In the data rows, the value 128 means zero.
Here are some points:
[149 152  77 137 115 115 108 144 137 158  66 185 131 105  83  95 132 101
 116 177  57 153 156 187 133]
[132  98 183 100 147 127 127 118 125  92 210  54 139 134 203 151 129 186
 126  80 171 107 109  74  97]
[148 172  94 131  98 128 108 143 114 146  30 227 114 128  92 113 153  89
 106 179  67 168 161 218 155]
[115 116 134 137 123 120 147 112 125 145 129 138 117 131 109 138 118 127
 129 121 138 107 102 129 130]
[145 141 135 136 126 123 128 108 155 124 120 152 134 114 133 148 133 131
 114 119 114 129  91 134 126]
[127 103 133 172 112  97 153 142 125 160  99 138 133 102  95 115 106 129
 136 147 100 139 127 124 129]
[153 189  74 126 109 112 118 114 152 141  40 243 141  87  71 106 148  65
  96 173  67 136 122 220 164]
[149  94 183  88 119 130 139 101 162  67 199  53 153  96 192 156 150 174
 100  53 172 100  42  61  72]
[148 108 132 130 156 115 140 126 132 127 170  75 155 116 127 135 129 121
 129  98 131 131  93  82  97]
[133 169  72 121 121 142  93 154  90 156  46 219 102 142  95 105 139  78
 143 202  82 156 206 215 171]
[155 152 136 104 103 133 112 103 133  85  96 173 133 136 119 126 155 114
 116 123 128 134 122 178 139]
[133 144 106 146 128 119 120 124 135 147  88 171 124 124  84 117 139 108
 122 154 103 138 124 169 147]
[ 78 102 154 134 137 134 156 144  91 131 177  67  84 204 169 134  99 151
 164 114 201 116 167  76 128]
[145 128 200  58 130 138 106 126  73  60 165  93 109 172 205 146 146 155
 117  83 213 114 133 121 135]
[127 147  76 107 107 144 116 131 146 130  80 190 109 139 137 131 132 105
 122 164  80 146 146 165 157]
[125 110 166 133 124 140 125 120 115 119 159  81 119 142 135 148 128 165
 130  89 157 118 105 116  88]
[ 98 136 119 146 149 132 130 139 131 158 121 118 115 152 127 118  99 119
 148 147 129 137 152 121 131]
[128 151  86 136 126 129 135 127 151 140 107 180 141  95 100 123 116 104
 123 152 101 144 148 155 117]
[101 145 112 112  98 138 128 116 138 119 106 162 100 167 144 139 119 129
 133 141 137 120 146 145 145]
[107  78 145 144 124 130 136 123 130 130 152  72 128 145 174 123 114 180
 138 111 127 108 105  78 108]
[156 141 124 118 140 121  96 128 107 107 131 128 151 112 115 123 147 113
 115 108 114 157 143 133 118]
[118 153  91 110 154 147 104 134 125 145 130 140 148 111 125 119 127 113
 118 135 112 155 173 149 125]
[160 145 122  99 157 140  89 131 121  97 156 124 143 119 163 143 137 121
 103 121 129 151 136 143 130]
[141 174  99 125 152 134 102 132 135 127  89 177 154  99  83 123 149  81
 127 142  95 147 157 185 130]
[ 97 109 169 141 163 136 136 126 115 125 228  15 137 148 179 151 104 179
 155  81 195 101 117  43  97]
[ 98  79 179 148 133 126 156 126 129 124 196  38 121 166 172 158 107 179
 157  77 185 101 120  70  96]
[169 122 148 133 115 135 139 114 192 106 141 113 180  54 120 147 151 126
 102 101  98 135  45 112  96]
[120  78 178 159  95 126 161 145 102 136 137 100  97 154 159 143 127 156
 153 106 138 125 120  81 113]
[134 149 112 114 125 134 120 122 131 125 114 158 129 113 122 132 126 118
 117 139 109 130 140 159 128]
[ 95  31 220 188 137 119 203 112 152 131 237   0 163 102 138 157  83 186
 150  49 177  62  31   0  58]
[133 105 148 184 115 112 141 129 149 161 130 110 135  79  89 121 121 131
 125 100  97 131 122  94  96]
[120  91 158 127 158 109 136 118 108 106 196  46 150 129 138 127 127 150
 128  90 175  89 122  84 102]
[107 143 111 116  85 139 140 104 147 113  91 184  83 150 132 122 138 115
 122 156 134  86 116 169 171]
[109  70 206 143 125 125 168  81 160  80 255   0 142 105 175 155 115 201
 120  47 210  68  41  18  74]
[170 197  61  85 122 142  73 117 135  99  63 234 138 111 120 109 164  74
  92 168  68 153 150 226 161]
[138 115 156 142 117 110 143 126 114 134 118 119 132 121 110 125 133 130
 131 132 141 125 109 129 130]
[ 99 104 134 152 128 144 145 140 134 136 147  95 108 157 175 124 105 150
 145 128 129 119 138  80 133]
[190 174  95 110 144 118  92 145 146 120  76 183 176  78  84 119 176  77
 103 149  79 185 154 201 127]
[128 151 116 147 132 122 123 131 146 123 120 135 116 134 122 135 135 117
 132 141 121 123 121 140 140]
[133 139 131 119 162 128  91 151 104 121 124 111 124 148 143 131 134 131
 132 117 136 138 158 139 128]
[113  74 199 138 164 127 152 115 119 102 239   0 164 113 171 155 112 193
 146  29 180  98  68   9  66]
[164 149 113 107 118 125 114 111 151  88 126 154 150  97 121 121 147 131
 101 121 130 123 123 145 122]
[128  78 150 140 123 130 167 120 157 142 192  70 150 106 151 138 105 165
 130  99 139 106  83  50 109]
[145 147 103  92 117 123  96 112 147  98 123 146 116 142 147 129 144 147
 120 125 142 118 102 154 125]
[104 109 154  94 117 151 144 111 127 117 172 103 104 158 187 156 122 170
 120 111 154 116  97  89 116]
[ 81  79 150 144 115 130 170 122 131 146 172  78 106 164 158 152  98 162
 155 116 168 109 100  70 129]
[177 209  53  92 123 128  92 119 153  90  34 255 133  93  71 109 181  60
 102 179  67 157 162 245 175]
[132 126 120 158 150 119 122 152 115 140  99 127 136 112  94 105 117 113
 136 135 103 131 143 132 132]
[123 143 108 117 150 130 118 126 112 132 144 116 140 117 115 121 121 108
 128 137 139 129 171 121 120]
[132  92 198 134 166 117 121 156  75 116 169  46 173 111 105 136 139 130
 145  68 165 148 135  81  91]
[133 118 158 151 157 129 137 131 113 146 152  92 148 116 103 136 125 132
 126  88 135 140 127 110  95]
[111 115 138 116 117 151 124 130 106 108 167 103 103 155 151 132 127 147
 131 123 172 109 116 102 125]
[152  96 137 144  85 111 157 113 135 118 104 142 144 101 112 126 132 140
 115 130 104 134  85 113 119]
[149 148 112 128 169 107  97 142  96 139 108 126 150 130  82 113 152  99
 131 132 127 128 156 152 134]
[ 73  82 149 163 110 117 155 130  81 174 136 114  93 163 106 117  96 139
 145 139 146 116 144 105 132]
[150 155 101  87  99 139  96 132 140  93  74 197  94 149 147 132 161 111
  99 154 107 158 134 193 157]
[142 104 160 131 129 116 149 125 107 115 147 107 133  95 101 135 135 121
 125 113 135 103  97 113 129]
[100 132 106 166 101 123 132 147 139 171  89 174 115 151  94 107 104 104
 142 170  97 134 161 148 158]
[133 151  81 109 117 133 115 120 164 104 101 182 124 119 124 123 140 107
 118 156  97 124 137 158 153]
[119 134 141 104 118 153 139 117 139 102 159 111 123 132 149 148 133 139
 138 113 168 106 117 109 110]
Here are 16 more points, each followed by its number:
[156 119 173 128 122 101 131 122 100 110 123 110 169  99  91 130 142 142
 114  89 134 124  99 126  90] 0
[121 109 154 106 135 138 134 114 112 113 165  97 118 155 160 148 130 143
 136 107 175  98 130 118 138] 1
[118 100 152 135 111 126 139 124 115 128 141  96 119 145 146 134 119 154
 145 115 160 110 106  94 115] 2
[122 112 141  99 100 134 152 125 153 109 137 132 122 136 170 136 126 134
 128 123 155 107 118 101 135] 3
[136 114 179 105 175 133 126 158  36 120 155  56 129 171 133 139 142 138
 139  87 206 114 141 115 128] 4
[121  92 179 134 172 117 145 127 122 104 231  22 144 119 164 138 118 172
 133  64 186 101  89  44  92] 5
[107  87 171 130 130 126 167 129 128 120 187  67 118 143 164 145 117 162
 139  96 174  96 100  60 115] 6
[156 143 129  93 112 117 111 108 163  82 120 164 164  70  73 120 168 109
 101 130 121 127  86 162 119] 7
[ 89  53 185 150  92 135 179 129  86 127 165  52  94 186 162 147 102 187
 159  97 183 102 120  63 111] 8
[140 130 129 119 146 145 128 138  94 108 134 111 136 143 144 146 140 128
 150 139 141 142 152 150 142] 9
[171 195  61 128 134 114  85 150 136 144  12 241 148  94  25  98 156  48
 114 188  42 175 143 232 152] 10
[ 75  72 187 138 113 121 160 127  81 135 175  64  95 182 148 152 105 166
 165  92 188  98 112  70 128] 11
[102 126  95 152 103 122 126 139 123 148  93 184  97 146 119 100 110 107
 144 175 108 133 169 153 159] 12
[117 122 161 104 163 147 111 139  81  95 166  62 124 163 161 132 139 141
 139 109 174 120 137 120 120] 13
[ 96  96 187 148 132 122 148 154  73 132 155  83 125 139 106 127 122 147
 150 101 174 110 137  84  94] 14
[149 161 121 132 149 110  91 139 100 131 116 143 159  95  57 105 151  95
 126 127 114 146 143 163 121] 15
Which two of these numbered points are nearest to each point below, ignoring the direction in which the first points spread most? Their numbers follow each, nearest first.
[141  97 156  83  86 145 149  95 146  85 155 113 119 127 195 157 152 166
 104 101 137 107  80 111 107] > 3 6
[110 118 133 138  97 126 126 138 114 143 121 123 111 138 138 115 112 145
 132 119 124 128 131 124 108] > 2 6
[185 150 120  99 128 128 106 101 168  80 111 170 171  58  94 135 168  97
  96 119 108 139  74 176 121] > 7 0
[125 168 110 138 157 117 101 176  75 161  65 176 109 158  74 106 136  64
 152 150 103 163 199 200 155] > 14 4
[ 80 157  69 161 106 124 131 141 154 159  63 196  88 155 102 104 112 114
 151 173  85 147 176 170 152] > 12 8
[134 104 123 152 125 111 151 130 147 147 136 116 158 102 116 124 106 140
 123 114 108 125  89 107 102] > 10 2
[112 143 112 109 129 143 103 122 114 105 151 124 113 156 156 121 120 135
 127 141 161 108 142 132 143] > 1 13
[158 180  86  93  72 149 110 114 153  98  39 229 123 112 126 133 162 100
  97 162  64 148 115 221 152] > 3 2
[154  96 183 113 137 124 149  91 155  95 195  66 177  57 128 146 151 169
 103  75 158 107  55  76  80] > 7 0
[ 96 103 155 129  68 141 169 103 146 110 150 124 103 157 178 146 115 164
 139 122 170  87 109  95 144] > 3 6
[144  95 163 134 126 122 150 105 158  94 176  84 173  52 119 132 148 156
  97  78 124 109  67  70  65] > 7 0
[124 120 157 157 173 126 112 153  64 149 114 106 133 130  88 110 121 102
 145 116 133 155 173 121 121] > 14 15
[135  94 142 137 153 130 124 124 137 110 169  79 147 102 146 122 131 148
 124 103 133 118 124  83 113] > 5 6
[ 91 104 128 162 115 127 147 117 115 180 146 109  97 159 142 122  94 142
 142 138 136 119 131 111 136] > 12 11
[171 198  83 140 150 125  89 161  69 162  27 225 159  98   0  89 146  35
 120 183  63 178 203 228 153] > 15 14
[133 157  88 140 101 109 108 145 121 142  55 189 109 123  84 105 136 102
 121 156  82 154 145 180 138] > 2 6
[108 117 122 118 105 148 155  90 196 114 181 117 124 118 178 142 106 171
 115 113 139 100  75  78 123] > 3 6
[130 153 117 127 175 125 112 129 131 123 132 112 150 116 113 114 134 109
 147 143 127 132 142 134 141] > 5 9
[153 165 122  81 155 140  87 134  92  88 122 139 131 130 130 123 157 111
 105 133 141 124 137 152 147] > 13 5
[142 167 102 129 143 131 110 162 122 139  81 173 128 142 120 129 133  94
 142 155 115 155 166 184 141] > 9 6
[132 135 149  99 120 135 127 132 108  92 124 132  99 175 168 139 134 149
 136 130 155 115 143 152 142] > 1 13
[136 126 179  92 156 132 111 131 103  97 195  55 149 129 181 149 133 167
 120  84 175 129 109 103  95] > 13 5
[129 139 107 123 156 130 112 146 102 125  95 144 118 141 107 107 130  98
 149 153 136 143 171 171 143] > 9 13
[153 151 123  94  75 123 111 123 146  86  85 202 117 130 145 121 159 106
 100 141  97 143 102 168 137] > 3 6
[128 140 124 119 113 131 119 129  98 127  95 175 105 137 125 129 135 111
 126 149 117 141 147 165 135] > 2 6
[ 80  92 181 173 137 128 153 150  84 163 174  61 109 175 127 142  96 148
 165  93 189 108 137  85 120] > 11 14
[144 163 119  92 130 129 104 111 124 107 108 175 128 124 123 125 144 111
 121 138 127 117 132 174 149] > 1 6
[147 135 117 156 138 117 113 141 114 132  72 182 145 104  60 102 137  86
 119 143  91 153 156 162 139] > 10 15
[126 133 111 109 154 147 112 146 135 111 148 117 117 158 169 130 130 121
 143 130 161 125 152 127 154] > 1 9
[ 94 101 115 141 115 136 151 128 137 150 162 107 101 154 175 118  99 158
 146 143 136 109 147  92 134] > 12 6
[127 150 117  96 131 147 104 134 112 125 116 126 118 175 167 131 145 132
 121 136 126 142 161 154 140] > 13 1
[120 134 143 130 110 116 130 130  86 122  96 149 102 152  97 120 138 119
 138 140 133 117 146 153 142] > 11 2
[138 135 135  70 138 150 135 117 170  80 165 110 132 129 192 141 133 147
 120 106 168 106 104 108 128] > 3 1
[ 93  84 174 130 142 136 157 152  76 147 190  41 113 183 174 134 108 148
 163  92 186 111 154  54 111] > 11 9
[115 110 160 137 155 124 135 152 105 135 159  89 137 145 143 139 110 128
 153 108 151 128 124 109 132] > 9 6
[167 167 119 110 141 133  88 135 142 110  91 160 137 113 114 120 149 134
 114 135 104 165 130 174 122] > 5 10
[145 199  86 115 153 132  83 114 170 132 106 169 140 102  87 116 146 109
 111 150  98 158 132 177 118] > 5 10
[102 156  85 164 103 119 124 142 121 159  63 187 102 146  75 107 115  93
 140 179  93 147 170 169 166] > 12 11
[ 96 120 143 168 129 117 132 157  98 170 127 119 104 144  92 122 104  92
 154 127 134 131 164 134 133] > 14 12
[138 185  36 155 118 119  99 166 129 187   0 255  99 139  56  99 128  60
 146 233  65 175 205 255 185] > 12 11
[148 149 115 125 179 147  98 132 104 108 148 109 154 103 111 119 128 115
 118 119 140 135 156 119 134] > 5 15
[123 144 124  89 129 174 105 118 103  95 138 108 102 168 182 132 134 137
 135 126 147 124 148 134 138] > 13 1
[124 145  80 135 110 128 145  98 218 125 107 188 113 123 155 132 117 145
 123 152  92 130  93 149 158] > 3 6
